Here are some points, one per row:
[-0.6 -0.9 0.7 2.8 1.4 0.0 -0.5 1.1 -0.5 1.8 1.6 -0.8 0.7 -1.0
 0.4 0.8 0.0 -1.3 -1.8 -0.1 -2.0 0.0 1.6 0.1]
[1.5 1.7 0.9 -0.7 0.9 0.3 0.8 -0.5 -0.4 -2.8 0.9 -0.9 -1.2 -2.4
 1.8 0.2 1.7 1.1 -1.3 -1.6 1.2 1.3 -0.1 1.8]
[0.1 0.7 0.3 0.5 0.4 0.7 0.3 0.1 0.5 0.9 -1.2 0.5 0.3 -0.2
 -0.4 0.1 -0.8 0.1 -0.3 0.1 0.1 -0.5 0.8 0.3]
[-1.3 0.2 1.2 1.1 0.5 0.5 -1.8 1.3 2.7 -2.1 0.7 0.2 0.4 -2.0
 0.2 -1.1 -2.3 1.3 0.5 -0.2 0.5 -0.4 -0.7 -0.9]
[-2.1 1.0 4.0 -0.2 -1.3 -0.8 0.1 0.8 -0.4 -0.6 -0.8 -2.3 0.3 0.9
 -1.7 0.7 0.9 2.1 1.0 1.1 -1.4 0.0 1.8 0.1]
[0.7 0.7 -0.6 1.3 -0.3 -2.1 0.5 -0.3 -0.4 0.2 -0.1 0.9 0.2 0.1
 1.7 1.0 2.1 -0.7 0.2 0.6 0.6 0.3 0.5 -1.7]
[-0.1 0.2 0.5 0.2 0.3 0.5 0.7 0.3 0.0 -0.8 0.4 0.0 0.2 -0.2
 0.3 -0.1 -0.2 0.1 -0.6 -0.5 0.6 1.0 0.4 0.6]
[0.4 0.0 0.0 1.0 0.1 0.4 -0.5 -0.5 -0.2 0.2 -0.1 0.2 0.1 -0.8
 -0.3 -0.6 -0.1 0.0 1.3 0.1 -0.8 -0.3 0.1 0.7]
[-0.4 -1.2 -3.0 -0.5 -1.1 1.3 0.5 2.8 -0.2 -1.4 -2.7 -0.2 0.2 -0.5
 -0.4 1.1 0.7 1.5 0.1 0.4 -1.1 -0.4 -1.3 1.2]
[-1.4 -0.3 -0.9 0.4 -1.6 0.2 2.7 -0.1 -0.8 0.5 1.1 -0.5 -0.2 -0.8
 0.6 0.1 -3.2 -0.4 0.3 0.2 -0.6 -0.4 -0.8 0.1]
[-0.4 -1.1 -0.7 -2.3 3.3 -0.1 2.0 0.0 -0.7 -1.5 -0.2 0.1 0.0 0.6
 1.9 -1.1 -0.9 0.9 1.1 0.1 -2.0 -2.1 2.0 -2.0]
[-2.0 -0.6 0.4 1.9 -0.2 -0.6 0.0 -2.3 -1.0 -0.9 1.1 2.1 -0.5 1.1
 -0.2 -1.5 1.1 0.8 0.8 0.8 1.4 -0.9 -0.3 0.4]
[1.7 -1.1 0.2 1.3 0.1 2.4 -1.2 0.4 0.3 1.8 0.0 -1.6 -0.6 2.4
 2.4 0.2 0.5 2.6 -0.5 0.9 0.8 -1.0 -1.7 -1.2]
[-0.3 -0.7 -0.5 -0.6 -0.3 0.0 -0.2 0.3 -0.2 -0.3 0.2 0.5 -0.1 0.3
 0.3 0.7 -0.4 -0.1 0.3 0.1 0.6 1.1 0.5 0.0]
[2.5 1.0 -0.4 1.3 0.4 -0.1 1.6 -0.7 0.1 -1.6 0.8 -0.1 0.4 -0.8
 -2.6 2.4 0.2 -0.1 0.9 0.7 -1.6 -1.0 -1.4 -1.1]
[1.3 1.9 -0.7 -0.8 -0.2 -0.7 -2.2 0.0 -0.8 0.0 0.8 -1.2 -0.9 1.1
 -1.1 -0.2 -1.2 -1.1 -0.5 0.3 -0.1 0.5 -0.7 -0.9]
[1.2 -0.8 0.2 1.1 -0.6 0.6 2.0 1.1 0.8 -0.8 0.3 0.2 2.9 2.3
 -0.3 -2.0 0.8 -1.2 -0.9 -0.7 0.0 0.9 1.1 2.5]
[-0.6 -0.4 -1.8 -0.1 0.4 0.8 -1.5 -0.2 0.0 1.8 0.4 -2.0 -1.1 -1.7
 -0.1 0.8 1.2 -0.8 2.6 -1.0 1.0 -0.8 2.9 1.6]
[-0.7 -3.5 0.8 0.8 0.7 0.8 0.2 -2.3 0.1 -0.8 -1.7 -1.7 0.8 -0.5
 -1.3 1.0 -0.3 -1.3 -0.4 -1.7 2.0 -0.1 -1.4 -1.6]
[-0.9 0.5 1.5 -0.8 0.5 -2.2 -0.3 2.3 -1.2 0.9 -1.0 -0.9 1.4 0.3
 1.2 0.6 0.4 -2.0 1.3 -1.0 0.9 -2.3 -2.9 0.9]
[0.6 -1.3 0.2 -1.9 0.1 -0.8 0.2 -1.9 1.3 0.2 0.2 -1.8 -0.2 0.6
 0.9 0.8 0.1 1.4 -2.0 -1.2 -0.3 -1.6 0.2 0.9]
[-0.3 0.0 -0.8 0.5 -0.1 0.0 -0.3 0.5 -1.0 -0.2 1.0 0.0 -0.4 0.4
 -0.3 -0.5 -0.6 -0.3 -0.5 -0.3 0.0 0.1 -0.2 0.1]
[-0.7 0.5 -0.6 -0.3 -0.5 0.0 -0.6 -0.3 -1.0 0.1 -0.1 0.5 -0.6 0.6
 -0.5 -0.2 -0.2 0.0 -0.8 -0.4 0.4 0.0 0.2 -0.4]
[-1.3 0.1 -0.4 -1.9 2.6 -0.7 -1.3 -0.3 2.0 1.3 0.8 0.5 2.4 0.8
 -0.8 0.2 1.7 0.0 -0.1 -1.0 -1.2 1.3 -1.7 -0.3]
[0.3 0.1 -0.4 -0.1 0.3 -0.6 0.3 0.2 0.0 -0.1 0.2 0.1 -0.3 0.6
 0.3 0.6 -0.6 -0.5 0.2 0.2 0.0 0.4 0.4 -1.0]
[0.8 2.0 0.5 0.1 1.4 1.7 1.5 -1.2 1.8 1.7 -1.5 0.2 0.3 0.5
 -1.3 1.0 -1.6 -0.1 0.1 0.7 0.3 -0.5 0.6 1.4]
[0.6 0.1 -0.1 0.0 0.1 -0.3 0.1 0.1 -0.5 -0.4 -0.1 0.4 -0.5 0.6
 0.7 0.5 0.2 -0.6 0.9 0.0 -0.4 0.6 0.2 -0.5]
[0.0 -0.2 0.7 -0.1 0.7 0.7 0.4 0.0 -0.5 0.0 -1.4 1.5 -1.7 0.8
 0.8 0.0 -0.2 -1.1 1.5 -0.1 -0.8 2.9 -0.3 -0.7]
[-0.7 0.1 -0.4 0.6 0.5 0.1 -0.2 -0.5 -0.2 0.6 0.6 0.6 -0.3 -0.1
 -0.3 -0.1 -0.1 -0.1 0.3 0.1 0.9 -0.4 0.8 0.4]
[-0.4 -0.4 -1.7 0.6 0.9 -0.9 -0.3 1.0 0.5 -2.3 2.1 -1.3 -2.1 2.7
 -1.0 -0.3 -0.7 -1.1 0.1 -0.2 0.4 -0.2 -0.3 2.0]
[-0.3 -1.4 0.7 -1.1 0.7 -1.3 0.3 -0.2 0.2 0.7 -0.3 -0.5 0.6 -0.3
 -0.3 0.0 -0.4 0.5 1.9 1.8 1.4 2.9 -1.2 1.1]
[0.5 -0.6 0.6 0.7 1.7 1.0 -0.2 0.6 -2.8 0.5 -0.4 -1.2 -1.1 -1.6
 -0.5 -1.2 -0.1 -0.7 -1.1 1.2 -1.0 1.6 -0.1 0.0]
[0.3 0.7 1.0 0.3 -0.1 0.1 0.0 0.4 0.2 -0.7 -0.7 -0.2 0.2 -0.6
 0.4 0.0 -0.2 0.3 -0.2 -0.1 0.6 0.4 0.6 -0.1]
[-0.6 0.6 -0.3 0.0 0.3 0.8 -0.3 -0.2 0.2 0.2 -0.4 0.3 -0.1 -0.8
 -0.4 0.1 0.3 0.4 -0.1 0.1 0.7 0.0 0.7 0.2]
[0.2 0.2 -0.3 0.4 -0.1 -0.7 0.0 0.3 0.4 -0.3 -0.5 0.6 -0.6 0.1
 -0.1 0.9 0.8 -0.2 -0.2 0.1 -0.3 0.4 0.3 -1.4]
[0.1 0.5 -0.6 0.7 0.3 -0.8 -0.1 -1.1 -0.1 -0.1 0.3 0.8 -0.2 -0.1
 -0.1 0.1 0.6 0.4 0.1 0.4 -0.2 0.0 -0.2 -0.6]
[1.3 -2.7 2.4 -2.2 -1.4 2.0 1.1 0.9 1.0 0.6 2.1 0.3 -1.6 -0.2
 -1.3 -1.4 1.9 -1.3 0.1 1.3 0.8 -1.5 -0.1 -1.5]
[0.0 1.1 -0.1 -0.2 -0.5 3.0 -1.9 -1.0 -1.2 -0.8 1.8 0.5 2.6 -0.3
 1.5 0.3 0.2 -0.2 1.7 0.5 -1.3 0.2 -0.6 0.1]
[-1.1 1.7 0.3 -0.3 -0.7 0.5 2.2 0.9 2.5 2.0 0.7 0.2 -2.2 0.0
 1.0 -0.5 0.5 -0.1 1.0 -2.2 0.2 0.0 -1.5 -0.6]
[1.3 0.7 0.3 -1.0 -0.9 -0.3 0.1 -0.3 -3.2 0.9 0.2 0.3 0.6 0.7
 -1.5 -1.3 -1.2 1.9 0.6 -3.6 0.6 -0.4 0.2 -0.4]
[-1.6 0.8 0.1 -0.6 -1.9 -0.6 0.0 -2.3 -0.4 0.3 -0.7 -0.9 -0.9 0.7
 1.1 0.1 -0.5 -0.7 -2.0 1.4 -1.2 0.4 -0.7 1.0]
[0.4 0.0 0.3 0.4 -0.2 -0.1 0.1 -0.5 -0.1 -0.3 0.6 0.2 0.0 -0.5
 0.3 0.5 0.0 0.0 1.2 0.5 -0.4 0.1 -0.1 0.7]
[-0.7 1.0 -1.9 -1.2 -0.3 -0.4 1.4 0.7 -0.7 1.2 1.1 -1.0 2.1 -1.8
 -0.4 -1.3 0.8 0.7 -1.4 2.1 2.0 0.3 0.4 -0.7]
[0.5 -0.3 1.2 -0.5 1.3 -0.2 -1.0 0.4 -1.1 0.9 -0.4 3.2 -0.8 -0.6
 -0.3 0.9 -0.7 -0.2 -1.7 1.1 0.5 -2.4 -0.5 2.3]
[2.2 1.0 0.6 0.0 -0.5 -0.3 -0.8 0.4 0.8 -0.9 -1.4 -0.7 0.9 0.7
 1.0 0.1 -1.4 -1.6 0.6 1.7 2.5 -0.3 2.1 -0.6]
[1.5 -1.1 -1.0 1.3 0.1 -2.5 -1.0 -0.7 1.3 1.1 -0.8 0.4 -0.8 -1.2
 -0.6 -2.8 -0.5 1.9 1.3 0.7 -1.1 0.1 -0.2 1.1]
[-0.9 0.2 -0.4 0.6 -0.4 0.1 -0.3 1.0 0.1 0.3 -1.5 0.7 -0.1 0.0
 -0.3 -0.3 1.0 0.2 -0.9 -1.3 0.7 -0.4 -0.4 -1.6]
[0.0 0.6 -0.7 0.6 -0.4 -0.6 0.0 -0.8 -0.3 0.0 0.3 0.0 -0.1 -0.1
 -0.6 0.1 0.2 0.5 0.1 0.4 -0.3 -0.6 -0.1 -0.6]
[-0.5 0.4 -0.8 -0.4 -0.5 -0.2 -0.7 -0.6 -0.1 -0.1 0.2 0.1 -0.2 0.8
 0.2 0.1 0.2 -0.2 -0.3 -0.1 -0.4 0.0 -0.1 -0.3]
[-0.6 -0.2 -0.3 0.0 -0.3 1.0 0.0 0.9 0.4 -0.3 -0.6 1.1 0.7 0.8
 -0.9 0.0 0.8 0.0 -1.0 -0.6 0.2 0.4 1.1 0.3]
[0.7 0.1 -0.1 -1.4 -1.5 -0.1 -1.2 -0.9 1.3 -0.4 -0.8 -0.1 0.4 -1.3
 0.0 -2.1 0.0 -2.4 -0.9 -1.2 -1.8 -0.5 -0.3 -0.7]
[-0.8 0.1 -0.7 -0.1 -0.5 0.9 -0.6 1.0 0.3 -0.3 -1.7 1.1 0.1 0.2
 -0.7 0.2 0.5 0.5 -1.0 -0.2 -0.1 -0.2 0.4 -0.2]
[-0.3 -0.1 1.0 0.1 -0.3 -0.4 -0.1 1.1 0.5 -0.4 -0.1 0.2 0.2 0.1
 -0.5 0.0 -0.3 0.8 -0.6 0.1 -0.1 0.7 0.6 -0.2]
[-0.3 0.0 -0.4 -0.4 -0.3 -0.2 -0.1 -0.9 0.4 0.3 -0.7 -0.6 0.3 0.4
 0.5 -0.5 0.2 -0.2 -0.8 -0.4 -0.9 0.0 -0.5 -0.5]
[1.3 -2.2 0.1 -0.9 -2.2 -1.4 -0.4 0.6 0.0 0.3 1.7 1.6 0.5 -0.7
 1.1 2.6 -1.8 1.1 -0.4 -0.5 -0.1 1.5 0.7 0.2]
[0.5 0.6 -0.2 0.3 -0.5 -0.4 0.4 -0.9 0.0 -0.3 -0.4 0.4 0.1 0.0
 0.5 0.1 0.6 -0.4 0.2 0.6 -0.8 -0.4 -0.7 -0.1]
There is one direction along which these points spread out most. Take the direction at right angles to it along which they spread out most. Then take the direction at right angles to both along which they spread out most. Go by this last direction. How far along it is each point below, from 0 to 99? The average is 50, and the first point in the table lies past the average. One standard deviation of the points above along it is 16.
[0.1 0.7 0.3 0.5 0.4 0.7 0.3 0.1 0.5 0.9 -1.2 0.5 0.3 -0.2
 -0.4 0.1 -0.8 0.1 -0.3 0.1 0.1 -0.5 0.8 0.3] 62
[-0.5 0.4 -0.8 -0.4 -0.5 -0.2 -0.7 -0.6 -0.1 -0.1 0.2 0.1 -0.2 0.8
 0.2 0.1 0.2 -0.2 -0.3 -0.1 -0.4 0.0 -0.1 -0.3] 54
[1.3 -2.2 0.1 -0.9 -2.2 -1.4 -0.4 0.6 0.0 0.3 1.7 1.6 0.5 -0.7
 1.1 2.6 -1.8 1.1 -0.4 -0.5 -0.1 1.5 0.7 0.2] 30
[0.1 0.5 -0.6 0.7 0.3 -0.8 -0.1 -1.1 -0.1 -0.1 0.3 0.8 -0.2 -0.1
 -0.1 0.1 0.6 0.4 0.1 0.4 -0.2 0.0 -0.2 -0.6] 48
[1.5 -1.1 -1.0 1.3 0.1 -2.5 -1.0 -0.7 1.3 1.1 -0.8 0.4 -0.8 -1.2
 -0.6 -2.8 -0.5 1.9 1.3 0.7 -1.1 0.1 -0.2 1.1] 52
[-1.3 0.1 -0.4 -1.9 2.6 -0.7 -1.3 -0.3 2.0 1.3 0.8 0.5 2.4 0.8
 -0.8 0.2 1.7 0.0 -0.1 -1.0 -1.2 1.3 -1.7 -0.3] 89
[-0.7 1.0 -1.9 -1.2 -0.3 -0.4 1.4 0.7 -0.7 1.2 1.1 -1.0 2.1 -1.8
 -0.4 -1.3 0.8 0.7 -1.4 2.1 2.0 0.3 0.4 -0.7] 62
[0.3 0.7 1.0 0.3 -0.1 0.1 0.0 0.4 0.2 -0.7 -0.7 -0.2 0.2 -0.6
 0.4 0.0 -0.2 0.3 -0.2 -0.1 0.6 0.4 0.6 -0.1] 52
[1.3 1.9 -0.7 -0.8 -0.2 -0.7 -2.2 0.0 -0.8 0.0 0.8 -1.2 -0.9 1.1
 -1.1 -0.2 -1.2 -1.1 -0.5 0.3 -0.1 0.5 -0.7 -0.9] 46
[1.7 -1.1 0.2 1.3 0.1 2.4 -1.2 0.4 0.3 1.8 0.0 -1.6 -0.6 2.4
 2.4 0.2 0.5 2.6 -0.5 0.9 0.8 -1.0 -1.7 -1.2] 19
[-1.6 0.8 0.1 -0.6 -1.9 -0.6 0.0 -2.3 -0.4 0.3 -0.7 -0.9 -0.9 0.7
 1.1 0.1 -0.5 -0.7 -2.0 1.4 -1.2 0.4 -0.7 1.0] 55
[-0.7 0.5 -0.6 -0.3 -0.5 0.0 -0.6 -0.3 -1.0 0.1 -0.1 0.5 -0.6 0.6
 -0.5 -0.2 -0.2 0.0 -0.8 -0.4 0.4 0.0 0.2 -0.4] 55
[-0.3 -0.7 -0.5 -0.6 -0.3 0.0 -0.2 0.3 -0.2 -0.3 0.2 0.5 -0.1 0.3
 0.3 0.7 -0.4 -0.1 0.3 0.1 0.6 1.1 0.5 0.0] 48
[0.0 0.6 -0.7 0.6 -0.4 -0.6 0.0 -0.8 -0.3 0.0 0.3 0.0 -0.1 -0.1
 -0.6 0.1 0.2 0.5 0.1 0.4 -0.3 -0.6 -0.1 -0.6] 49
[0.0 1.1 -0.1 -0.2 -0.5 3.0 -1.9 -1.0 -1.2 -0.8 1.8 0.5 2.6 -0.3
 1.5 0.3 0.2 -0.2 1.7 0.5 -1.3 0.2 -0.6 0.1] 50
